Each path below is one point turned by a fixed rotation once a step. After each direction that follows a path, write how fast that rotation turns it, in degrees each step (0 if it stays still).
Each turn is a multiple of 5 degrees from 10 to 175, or 0.
Each row of a path follows its step; steps can be skipped.
Rotation 1:
step 0: [-1.28 -1.41  1.80 -0.68  0.87  0.84  3.04 -1.08  2.11 -1.25 -1.77 -2.15
 -0.91  1.07 -0.46  1.06 -2.23 -1.27  2.48  0.34  1.85 -0.66  1.37 -0.09
  2.23  0.47 -4.29  1.80 -1.11 -2.47  0.42  1.25  3.22 -1.23 -0.69 -0.57
 -0.19 -3.93]
step 7: [-0.55  1.37 -0.19  0.71 -2.14  0.38  1.28  1.04  1.81 -1.46  0.83  0.14
 -3.57 -1.07  1.18 -1.22 -2.43 -1.02  1.31 -0.05  1.81  0.41  0.72 -2.09
  1.22 -0.30 -2.16  2.16 -0.41 -2.76 -0.26 -1.44 -0.86 -2.54  4.17  2.21
  1.51 -3.72]
step 8: [ 0.74 -1.18 -0.52 -0.16  1.04  0.39  0.33  0.25 -0.15  1.20  0.88 -1.50
 -1.72  2.41  1.63  3.01 -2.53  0.93  3.84 -1.01 -0.71 -0.42  0.07 -3.46
  2.84 -2.49 -0.23  3.87 -0.92 -1.27 -2.69 -0.70 -0.99  1.81  0.25  0.89
 -1.67 -2.17]
step 9: [-1.60 -0.18  3.60  1.29 -1.04  0.06  0.82 -0.89  2.39  1.53 -1.37 -1.47
 -0.87  1.26  2.00  1.61 -3.29  1.45  1.33 -0.06  0.79 -0.96  2.46  0.52
 -0.53  0.04 -0.39  1.49 -1.35  0.57 -3.36  3.54  2.64 -2.44 -2.32 -1.38
 -1.25 -1.76]
step 10: [ 0.11  2.39  1.41 -3.47 -1.43  0.13  1.20 -0.90  0.95 -0.60  0.82 -1.37
  2.40 -0.02  1.44  1.64 -0.75  2.53 -0.11 -1.03  2.12 -0.40  0.51  0.28
  2.37  1.51 -2.94  1.23 -1.57 -0.74 -3.88 -1.10 -1.52 -2.52 -1.76 -2.19
  2.07  1.92]
step 13: [ 0.97 -2.95 -0.10 -1.49 -1.93  1.22 -0.85 -2.03 -0.48  0.85  0.13  3.29
 -3.97  0.19  0.93 -2.70 -1.62  3.86  0.94 -1.35 -3.30  0.48 -0.35 -0.26
  0.78  1.85 -1.70 -0.43 -1.09 -0.81 -0.10  1.40 -2.97  0.31  1.27 -2.17
  0.93  0.41]
step 14: [ 1.16 -2.78  0.32  0.01 -2.04 -0.57  2.47 -0.77 -1.81 -0.39  1.38  1.53
 -2.33 -1.23  1.42 -3.59  0.19 -0.73  2.46 -2.59  1.99 -1.57 -1.24 -1.60
 -1.36 -0.42 -1.43  1.56  3.38 -1.78 -1.71  0.04  0.69 -2.21  0.99 -2.36
  0.72 -2.76]
step 15: [-0.78 -1.31 -1.55  3.19 -2.54 -2.67 -0.03  0.20 -1.00  0.88 -2.54 -0.40
 -1.65  2.21  1.66  1.88 -1.40 -0.54 -0.80 -0.04 -0.45  0.82 -3.31 -3.41
  1.34 -1.54 -0.98  2.53  1.23 -1.84 -2.94 -1.44 -1.12 -1.61  0.60 -1.42
  1.87 -0.29]
step 18: [-1.89 -0.24  0.57 -1.20 -3.51 -1.18  0.36 -2.74  3.22  1.78  0.78 -3.84
 -0.20  0.87  0.82  0.61 -1.90 -0.48 -0.62  0.77  0.62 -1.95  4.06 -0.25
  1.29  1.10 -2.87  1.46 -1.65 -0.49 -0.13  2.40 -0.67  0.55  0.94 -1.48
 -0.27 -2.34]
step 19: [-1.37  2.99 -0.18 -2.82 -0.96  0.74 -0.88 -1.68  0.46 -0.12  0.51 -1.14
  0.04 -2.43  1.74  1.77  1.41  1.73  2.88 -1.68  1.22  0.72 -0.71 -0.64
  1.58 -1.01 -4.73 -0.96 -1.80 -3.57 -2.39  1.28 -0.84 -0.40 -1.41 -1.06
 -2.15 -1.15]
Directions:
[ 0.15 -0.59  0.81  0.34  1.18 -0.38  0.13  0.53  0.71  0.35 -0.16 -0.24
 -1.04 -0.06  0.49 -0.24  0.27 -0.13  0.51  0.07  0.03  0.41 -0.65 -0.17
  0.22 -0.37  0.83  0.94  0.73  0.63 -1.44 -0.15 -0.01 -0.68 -0.21  0.35
  0.36  0.44] => 55
[-0.57  0.05 -0.80  0.53 -0.07  0.21 -1.40  0.13  0.10  0.17 -0.53  0.17
 -0.52  0.38 -0.18  1.08  0.64 -0.29  0.47  0.03 -0.03  0.48 -0.07 -0.74
 -0.10 -0.82  0.16 -0.60 -0.20 -0.72 -0.76  0.95  0.66  0.73 -0.27  0.17
 -0.85  0.41] => 100
[ 0.06 -0.19  0.42 -0.57  0.14  0.30  0.05  0.66  0.07 -0.12 -0.49 -0.71
 -0.02 -0.14 -0.46 -0.12  0.34  0.43 -0.99 -0.69  0.48  0.93  0.80  0.94
  1.03 -0.33 -0.72 -0.43 -0.20  0.76 -0.91 -0.14 -0.14  0.45 -0.42 -0.30
 -1.04 -0.64] => 40
[-0.06  0.70  0.04  0.37 -0.24  0.41 -0.47 -0.85 -0.21  1.25  0.04 -0.56
 -0.63 -0.52  0.95 -0.34  0.14  0.76  0.37 -0.98 -0.16 -1.20 -0.28  0.08
 -0.30 -0.26  0.31  0.20  0.44  0.45  0.18 -0.31 -0.20  0.20 -0.10 -0.65
 -1.22 -0.59] => 70
[-0.58  0.46 -0.29  0.79  1.15  0.34  0.23 -0.76 -0.14 -0.23  0.98 -0.43
 -0.13 -0.58 -0.67 -0.37  0.47  0.66  0.31 -0.05 -0.21  0.67  0.42 -0.25
  0.26  0.73 -0.46 -0.31  0.53  0.05  0.12  0.71 -0.17  0.11 -0.86 -1.13
  0.57  0.85] => 40
[-0.26  0.15 -0.04  0.35 -0.39  0.08  0.28 -0.67  0.44  0.16 -1.62 -0.59
 -0.92 -1.19  0.60  0.61 -0.44 -0.46 -0.82  0.70 -0.62  0.23 -0.36  0.40
  0.45  0.39 -0.43 -0.30 -0.60  0.11  0.47  0.15  0.30 -0.77 -0.19 -0.13
  0.19  0.62] => 120
[-0.31  0.54  0.66 -0.50 -0.52 -0.04  0.48  0.26 -0.26  0.55  0.76  0.22
  0.15 -0.46 -0.21  0.28  0.87 -1.20 -1.00  0.14 -0.57 -0.55 -0.48  0.25
 -0.52  0.20 -0.21  0.27  0.04 -0.52 -1.36  0.73 -0.17  0.07  0.60 -1.09
  0.05  0.08] => 85
